(in the rows, 128 means zero)
One turn sends every row of this set to another row. A few are shown first. Where does it send the rows asked after them?
vedu: [150 156 129  84 111 123 129 158 146 129 119 126 139 127 104 156 131 165
 153 118 121]
guvub: [120 142 101  96 117 141 154 110 135 158 124 157 123 150 172 104 127 121
 125 140 132]
Zali: [132 102 145 123 137 131 105 120 153 134 130 147 140 109 143 140 124 142
 166 105 115]
Fut: [129 116 121  92 117 149 137 107 149 118 110 122 133 134 182 121 137 125
 123 122 129]
regom: [138 110 122 143 125 136  92 160 142 123 143 158 143 112 121 148 123 144
 119 135 148]
tib: [121 164 108 113 150 141 151 128 154 114 116 125 128 148 151 102 101 118
 135 142 139]
sibo: [139 150 135 131 132 121 155 167 116 159  98 119 132 121 113 114 108 123
 124 154 104]
bizul: [120 138 126 117 133 128 113 144 137 102 133 123 147 157 138 140  94 170
 128 146 140]
vatik: [139 136 104 139 142 150 130 145 158 137 127 160 123 103 135 109 130  91
 125 132 148]
sito: [115 133 123 135 156 158 143 120 156 157 131 147 128 128 114 116 170 106
 106 144 135]
lukur: [133 148 124 113 119 123 122 144 162 141 122 136 136  97  86 155 156 143
 148 121 119]
tozi: [126 160 105 100 113 136 147 130 166 136 108 123 128 104 108 136 169 118
 122 131 126]
tudi: [150 110 141  89 120 139 120 131 138 120 121 134 140 139 170 134 110 151
 152 107 124]
vaba: [104 134 117 118 130 126 125 125 148 171 128 154 133 124 123 140 180 102
 117 140 131]
dizoz: [135 150 137  74 128 116 132 153 121 154 128 143 142 176 142 142 121 150
 154 127 126]
petur: [109 119 106 132 120 135 125 110 144 171 137 176 128 113 143 122 151 119
 122 139 130]
buzur: [130 114 123 123 176 157 163 126 138 131 103 146 132 106 107 109 136 117
 108 131 127]
letoz: [151 133 149  95 143 146 130 159 123 138 140 141 143 176 125 136 112 172
 138 129 133]
dat: [113 129 141 116 136 107 102 144 136 167 141 158 146 138 107 160 145 145
 155 128 120]
Faf: [143 168 111  70 105 136 154 144 150 124 105 113 130 135 125 136 144 141
 129 128 128]
peti: [148 138 131 131 118 126 147 175 110 161 100 125 132 115 115 120 119 121
 106 155 112]
Kepop: [113 113 129 128 121 118 104 125 132 162 150 173 142 131 131 144 121 164
 147 133 122]
nedam: [132 134 134 136 116 122 139 166 110 153 102 116 140 120 111 130 122 137
  98 165 110]
lufu: [125 154 111  76 121 135 153 133 134 158 114 139 130 162 156 122 155 107
 117 139 138]
pesil: [123 146 137 136 129 115 146 158 116 152 100 109 139 126 108 124 113 137
 114 163 102]
Fep: [124 138 123  92 119 124 133 125 123 150 136 154 137 168 160 126  98 167
 150 135 124]
Burap: [129 124 125  97 167 155 170 125 127 112  98 123 137 143 125 111 117 144
 104 138 129]
kal: [111 108 126 126 134 140 121  96 164 132 118 133 134 104 154 127 151 115
 135 120 119]
Kavag: [133 149 122  90 142 163 162 132 136 136 120 126 130 175 148 109 139 129
 103 144 141]
Feg: [144  93 138 127 166 149 134 148 126 132 118 158 142 105  94 133 127 146
 118 123 128]
Mezol: [143 104 140 101 157 147 143 148 113 111 111 136 148 140 112 135 109 174
 112 130 129]
biza: [131 117 149 140 157 140 110 147 143 158 150 161 142 130  93 143 141 149
 141 128 127]

Kepop moves to petur
lufu moves to dizoz
lukur moves to tozi
Now find these:
peti moves to sibo
Burap moves to Mezol
kal moves to Fut
bizul moves to regom
letoz moves to biza

One turn sends every row of this set to another row. A few are shown first. Where does it send the rows asked after them?
Muz: [ 96 163 111  68 126 145  99 128 117 139 129  92]
kule: [164 142 126 152 131 147  92 133 117 129 128 116]
nar: [103 160 121  64 113 139  97 130 120 131 119 105]
govi: [107 155  90 106 166 137  86 119 105 154 130 106]
tes: [158 164 126 157 131 145  98 120 124 134 130 105]
Kufin: [147 162 133 139 153 122  95 119 134 122 110 100]
Nidet: [ 95 142 119 135  92 134  82 127  93 128 132 123]
Dufo: [161 157 138 119 142 134 104  84 120 134 117 106]
luk: [106 151 110  70 133 115  86 110 107 132 165 121]
fur: [ 83 159 114 143 108 136  84 121  95 133 145 110]
zepot: [100 150 119 148 121 146  88 119 125 130 174 117]
Zet: [138 141 117  86 104 127  88 125 119 131  95 134]
nale: [147 149 150 117 165 139  95 110 124 110 131 121]
duvis: [124 181 126  94 120 158  89 123 147 112 146  87]
Pil: [158 148 104  91 112 144  82 102 140 124 161 128]
bar: [ 92 170 121 144 118 149  84 139 126 121 152 104]
zomi: [111 168 120  68 114 114  91 101 121 127 161 113]
Zep: [116 152 132 141  86 131  93 109 132 125 145 133]
Fofa: [ 95 158 123 136  85 143  85 120 106 123 146 103]
dut: [103 136  93 143 115 139  81 133  96 151 131 114]
Nerol: [ 98 157 110  67 125 134  99 126 111 145 115 106]
gav: [164 142 120 134 137 135  93 116 126 133 114  84]
Sofif: [147 164 122  63 108 129  95 115 105 123 131 100]
luva: [152 135 126 132 155 136  86 138 126 115 121 100]
lipus: [121 144 110  66 108 113  89 106 108 134 153 120]
Lak: [128 148 109  68 145 122  89 129  87 129 132 119]
zapa: [112 128 104 147 109 130  89 110 106 152 145 134]
Figo: [139 147 102  96 143 124  81 111 128 128 147 159]
vuto: [120 188 119  75 146 126  97 114 107 125 147  97]
zitab: [114 160 122 136  77 132  89 122 123 130 116 118]
zaf: [149 158 127 157 149 138  95 131 117 132 127 121]
rupuv: [136 175  98 105 144 131  88  88 136 141 161 127]
fene: [163 126 126 113 153 153  91 108 109 129 135 100]

nar moves to Muz
fur moves to Nidet
Now find these:
zapa moves to Zep
rupuv moves to Figo
vuto moves to Lak
Zet moves to duvis
zaf moves to kule
luva moves to gav
lipus moves to zomi
Dufo moves to nale
bar moves to dut

One turn sends every row of this set to another row. A few are shown first. Where does it send the rows asked after them?
dotu: [106 142  94 135 109 129 107 139 149 130 110 142  97 117 191  84 167 141
 146 153 107 135 111  94 119 142 134 116 137 123 149 150 109 128 128 110]
Pagi: [103 109 116 106 147 113  91 140 124 145  97 124  98 107 140 117 112 122
 118 139  98 123 105 167 140 114 126 147 142 132 123 112 148 105 131 140]
funin: [104 117 111 112 148 114 109 123 118 106 102 119 117 134 151 139 138 118
 138 141 132 120 165 123 119 143 118  44 153 132 139 119 122 132 184 119]
pasar: [115 100  96 122 125 109 102 113 135 127 151 156 173 124 143 130 157 120
 127 135 129 132 117 129 121 133 126  76 146 129 115 124 128 128 139 103]
viru: [100 154 108 125 121 123 101 136 127 175 125 145  94 127 166 113 131 130
 137 121 135 164 148 123 123 118 102 160 157 129 140 118 130 133 129 122]
Manav: [109 137 119 121 104 134  91 141 146 102 114 124 126 121 142 140 110 107
 135 132 138 139 118 125  79 158 136 129 131 115 164 141  92 124 147 132]
zil: [123 117 120 122 122 122 154 145 123  99 117 121  95 143 142 139 137 124
 174 131 106 137 155 164 111 100 118 113 126 146 123 148 124 137 139 117]
bidi: [119 110 129  97 143  94 123 142 125 117 117 100 119 154 126 101 136 134
 141 142 113 149 160 119 107 145 101  79 121 146 114 104 136 148 154  92]
sef: [109 120 152 115  67 118 116 134 133 150 102 111  95 140 150 164 131 129
 134 154 130 131 146 117 121 134 133  89 142 141 109 118 129 130 105 125]
Zof: [128 130 132 111 120 153 136 140 160 105 129 109 112 144 130  96 122 154
 139 143 132 130 118 104 124 150 140  81 129 129  94 106 140 115 124 140]
vaput: [103 127 164 132 134 110 113 118 121 133  89  95 134 134 154 146 150 141
 132 137  99  99 117 113 107  98 122  81 175 141 136 127 130 113 142 126]
reg: [ 90 131 188 123 140 111 107 132 126 179 128 128 104 132 161 151 139 144
 139 127 125 121 141 117  97 117 120 131 132 125 158 143 119 117 137 127]
Vumef: [134 119 134  92 126 166 107 122 116 134 137 137 104 136 169 111 135 127
 138 177 178 131 115 111 122 138 122 106 118 111 133 111 151 123 108 140]
Fose: [114 125 129  98 163 111 102 104 128 114 108 130  94 130 155 114 152 128
 148 157  95  82 119 112 109 107 153  97 122 136 142 138 160 104 115 115]
fedeg: [107  96 144 133 147 136 138 119 146 136 145 103 126 117 158 114 147 125
 148 118 141 124  95 100 117 106 112  89 125 124 146  97 146 134 158 149]
Nomis: [ 87  81 114  95 135 134  78 137 143 134 122 146  80 130 160 117 146 109
 136 169 138 111  98 131 126 111 134 118 116 109 163 147 141 131 129 111]
tini: [106 165 138 116 145 131  99 149 136 134 116 149 129 120 178 100 103 156
 154 125 119 138 128 125 125 146 111 105 160 138  93 125 132 134 120 129]
visib: [132 148 117 136 138 112  91 123 129 159 101 129 121 141 139  96 151  98
  87 153 143 139 144 138 106 134 125 132 131 118 147 140 134 148 174 120]
gilem: [151 117 126 118 130 145  98 131 123 136 115 122 111 124 124 119 177 144
  98 143 118 125 114 151 115 122  97 126 125 162 167 114 133 153 124 119]
sasu: [120 119 121 113 126 114 102 154 119 122  82 132  95 128 126 104 141 131
 128 150 172 108 127 135 117 146 117 139 118 110 143 156 116 155 170 109]

viru moves to vaput
reg moves to Fose
Now find these:
fedeg moves to dotu
Manav moves to zil
sasu moves to bidi

One turn sends every row of this set to another row. A few are shown first. Where does it send the rows asked after them?
Vep: [140 132 103 138 143 109 140 134 183  85 100 104 115 114 120 127 110 108
  99 136 152 100 143 115 111]
sasan: [144 118 124 172 126 126 144 129 137 165  81 107  89 117 132 109 125 119
  87 134 135 147 155 152 147]
Zame: [100  98 104 145 130  79 139 163 187 157 102 135 134 118 115 141 147 101
 133 115 136 129 121 142 118]
lilo: [140 141  84 167 120 108 136 143 140  98 107 112 138 110 135 130 144 136
  83 119 163  92 141 134 163]
gupo: [132 129 129 107 138  75 133 144 150 122  65 123 112  92 116 141 119 103
  85 113 155 118 168  96 136]
Sokir: [147 109 106 146 149 100 131 149 170 138 109 135 129 100 107 135 121 122
  74 134 167 144  83 118 101]
reso: [122 104 105  96 141 107 139 137 133 144 112 155 123  90 147 154 130 143
  93  99 150 144 150 158 142]
duro: [134  86  92 167 139 116 130 117 154 135 131 127 125  85 105 117 152 116
 109 128 167 158 132 120 147]
bif: [136 132 112 120 143 119 122 164 147 137 112 125  94 109 168 121 115  92
  96 109 133 133 101 116 125]
zef: [119 103 125 144 149  82 152 137 130 124  55 105 140  94 129 123 133 100
  94 147 117  96 132 125 160]
kotar: [147 117  99 148 108 133 124 135 155 149 113 165 158  99 131 145 106 115
  74 144 158 125 121 136 128]
Rov: [116 103  96 129 124  77 151 160 159 147  81 117 152 127 105 150 169 126
 110 101 148 111 144 130 157]
pef: [109 100 105 171 141  85 136 142 117 112  83 118 115 126 138 117 118 115
  85 112 140 161 111 117 120]
devog: [103  93 129 167 158 117 141 142 127 133  71 132 133 132 150 124  98 122
 112 126 128 108 150 119 141]
lok: [121 130 113 169 167 122 148 102 134 158  95 134 126 115 140 159 123  85
  65 133 127 117 127 138 141]
vebeg: [149 105 115 130 160  92 154 124 141 151  84 101 149  86  95 142 123 126
 110 155 118 106 107 135 140]
Nitup: [144 117 128 125 133 110 118 157 147 165  80 150 150 115 104 134 164 144
 122 113 134 102 141 122 147]
Lan: [136 133 132 113 164 109 151 135 154 135  89  98 108  95 128 147 143 110
  98 149 113 102 126 123 166]
nin: [141 150 120 161 138 103 126  98 139 150 103 167 131 125 108 104 129 107
  87 118 144 120 108 132 124]
libuv: [122  90 109 130 141  97 126 141 146 123  91 149 129  88 156 149 144 151
  76 101 149 139 164 152 142]
fogad: [144 150 107 165 120 104 143 124 158 113 132 134 111 114 131 141 119  91
  94 115 122 106 133 147 103]
sugam: [133 112 125 143 120 104 154 170 129 141 112 123 125 111 120 159 162 128
 128 112 125  99 164 126 139]
kemin: [ 98 102 137 169 133  93 143 164 153 149 110 152 112 115 120 137 157 105
 131 129 133 125 140 126 118]
fevar: [147 112  91 148 155  93 126 124 153 138  95  92 129 117 145  82 116 104
 113 114 162  98 119 107 146]
tunez: [144 141  77 139 119 108 138 136 121 135 104 131 162 110 117 111 127 128
  97 114 173  94 115 137 164]
lari: [125  84 105 162 165 106 167 136 167 149 111 115 145 119 108 160 103 137
 104 141 160 112 123 129 123]
Dupu: [135 109 110 159 111 108 171 140 161 158  83 117 114 105 106 124 117  97
  69 146 165 137 146 159 131]
lufi: [156 102 100 142 137  73 110 144 152 151  66 105 131  81 110 129 106 132
 110 107 148 112 164 110 128]
Vuta: [138 125  96 164 169 122 130 101 151 169  92 121 138 112 145 155 117  93
  76 123 117 115 116 147 138]
guzi: [113 115 103 152 128  68 149 146 131 110  90 139 125 108 170 149 147 124
 105 107 153 107 128 149 108]
Mes: [112 112  93 172 123 110 130 113 137 137  94 139 138 132 141 138 133 125
  60 129 162 157 134 126 168]
Pesa: [136 124  81 143 114 131 127 132 144 145 129 116 123 120 171 153 108 113
  95 113 124 140 134 143 154]
betu: [118 117  97 109 122 132 132 137 165 127 119 153 121  87 116 117 134  76
 108 124 160 143 136 122 147]
nug: [110 112 127 147 148 100 113 152 174 171  95 145 115 124 125 125 161 120
 138 114 125 135 122 128 134]
Resuk: [136  80 104 126 140  94 136 142 135 156 112 155 143  73 150 140 138 145
  86 105 167 129 144 153 140]
Sud: [129 133  81 169 135  73 133 107 168 138 106 114 127 133 141 113 139  93
  84  93 143 117 113 141 145]
Lofam: [133 147 129 124 147 103 129 136 136 135 102 163 104 110 162 148 156 141
 110 117 154 112 115 138 117]
fitor: [156 124 122 116 156  76 143 125 133 161 106  99 103  91 106 148 127 128
 107 112 159 133 148  97 142]
Memud: [122 130 116 112 131  79 137 149 147 128  68 122 104  96 108 146 112 107
  94 112 158 117 178 101 140]
neme: [143 164  91 133 124 131 130 131 122 109 109 130 134 119 113 135 124 148
 106 118 143 108 133 142 152]
vibo: [164 100 110 138 139  67 118 139 140 145  72 101 138  77 121 128 108 124
 110 105 138 115 156 106 121]
Vam: [123 121  98 162 155 114 145 110 154 147  84 132 147 109 136 162 110  78
  64 131 125 109 125 149 126]
Vodu: [153 124 115 125 150  86 137 134 132 173 106 107  97  86 105 142 121 130
 113 113 165 123 158  97 146]
Budu: [132 135 118 133 156 111 151 106 119 126 104 127 117 128  96 104 105 119
 116 138 161 124 126 107 124]
Zeva: [118 121 117 110 171 131 139 149 185 159  95 128 121 130 149 141 112 111
 103 124 149 101 123 118 160]
dopo: [123  94  87 149 123 124 105 129 152 108  94 127 128  95 132 108 126 103
 124 110 122 153 151 132 139]
toper: [154 123 100 130 118 126 133 140 177 175  72 111 114 110 125 112 106 104
  90 127 135 135 134 167 137]
Dadu: [134 118  92 133 148  70 133 124 149 150  90 143 143 111 142 142 150 149
 110 106 169 120  92 151 114]

libuv moves to reso
bif moves to Sokir
Dupu moves to sasan
Now find these:
Mes moves to Pesa
kemin moves to nug
Lan moves to vebeg
duro moves to dopo
Budu moves to fevar
Zeva moves to lari
sugam moves to Nitup
gupo moves to fitor
nin moves to Sud
lilo moves to neme
Vodu moves to lufi
Vam moves to lok
guzi moves to Lofam

